Rotation paths and how fast each direction turns (degrees per step):
Each turn is a multiple of 5 degrees from 10 to 175, or 0.
Each row of a path follows its step; steps can be skipped.
path 1
step 0: [  5   3  -3  12 -15   8   1   6  -6  -2 -11  -1 -11   5  -7   3   8  -2
  -9 -14  -3 -11  -4  -5   8  -6   4   2  -9   4   5  14   2   2  -1  -1
  -7   9 -20 -20   3  -5 -11   3 -14  -3]
step 1: [ -5   9  -8 -12   4 -10   0  -7  -4   7 -14   0  -9  -7   9 -13  12   8
  -4  15  -9 -13  14   1 -10  13 -10  -2   2  -3   6  -3   5  -6   1  -4
 -19  -9   2  -3   6  -2  -2  13  -4   4]
step 2: [ -3  -5   5  12 -14  -6  -8  -2   8   8  -6   3   2 -17   8  -3 -14   2
  -2 -17   5   0   3   0 -14  11   5  10 -14  -8  -5   8  -2   6   0   2
   9  -4  -6  -3 -15  -7 -12   9 -10   2]
step 3: [  6  15 -13  -8  24 -15  -1   2   8   4 -13   3 -13   0  -5   3   5  -2
   1  -5 -11   6 -10   7   2  -2   0   4 -16  14  -4   3   2 -11   7   0
  -3  10 -12  -2   4  -4  -7   3  -9  -3]
step 4: [  1   7  -9  -2  -6  -5  -7  -5  -3 -12   3  16  -7   1   6   7  -2  13
 -10  -3   1 -11  -2   0  -9  12  -7   9   8  -9 -19   8  15  -2  -5 -10
  -1  -9   3 -22  -6  -2  -3  -1   8   3]
step 5: [  3 -20  -1   0   5  -7   2   1   6   9  -8   3  -5  -3   6  -1  -3  -3
  12  -5   1   2  16 -16   5  -5   6  -5  -5   7  -4  17   2  -7   8  -6
   2  -7  -3 -10   7  -9 -13  15  -5 -20]
step 6: [  0   5   4  -1   1   1 -13   7   4   3 -18   6  -7   2  -5 -10  -3  16
 -12  19  -2  -1  -9 -18  -4   1  11  10  -8  -2  -5  -6   5  -1   0   2
  -8  11 -15 -15  -1   2   2  -2  -8   5]
step 7: [ -7  -1 -13  -5 -18 -13  -3   1  -8  18  -7  12   0  -3  -1   5   2   7
 -10  -8  -1   6   3   8  -4   9 -10 -16 -11   1  11  17  14  -8   0  -4
  -2  -7   4  -8  -1  -4   8   2 -10  -4]
step 8: [ -4   3  -7   4   3  -1  -6  -1 -11   1  -7  -2  -5  -8   4  -6   5  10
   5   4   7 -10 -11 -14 -14  -4  -4  14  -3  15  -6   6  -3  -6   6   8
  13  -3  -1   6  -2 -19 -15  19  -6   1]
step 9: [  1  13  -4  -6   8 -15 -13   0  13   9 -14   2  -4   0  -2  10  -1  -8
  -4   3   1   6  -4  -2 -19  -2  12 -12   3  -3  -3   1   7   7 -12 -20
   0   5  -2 -11 -16   0  -5   3  -1  -5]
Speeds:
[ 3 -2 -3 -1 -2 -1  1 -4 -6 -4  0 -4  0  3 -2  1  3  4 -1  0  0  0  0  5
  2  2 -3 -2  3  2 -1  2  5 -2 -2  1 -2 -6  0 -1  3 -3  1  0 -2  5] : 110
[ 0  2 -1  1 -1  0 -4 -5  2  1 -3  1 -4  2 -3 -1  1  1 -1  3 -5  0  3 -1
 -5 -2  1  4  4  0 -2 -3  4 -1 -4 -1 -3  0  1  6  1  3  3 -3  2 -1] : 140
[ 3  3 -1  6 -7 -5 -2  2  2  1  1  0  3  2  0 -1 -1  1  0 -3  1  3  4  3
  3 -4 -1  1  0 -3  1  5  2  1 -2  0  3  0  0  1  1  2 -2  1  0 -4] : 145
[ 4 -2  2  0  0 -3  3  2  5  0 -1 -2  3  1 -3  1 -2  3  3  3  1  4  2 -2
  0  0  5 -1  0  2 -2 -1 -1  3 -3  1 -2 -1 -4  3 -7 -4 -2  0 -2  1] : 110
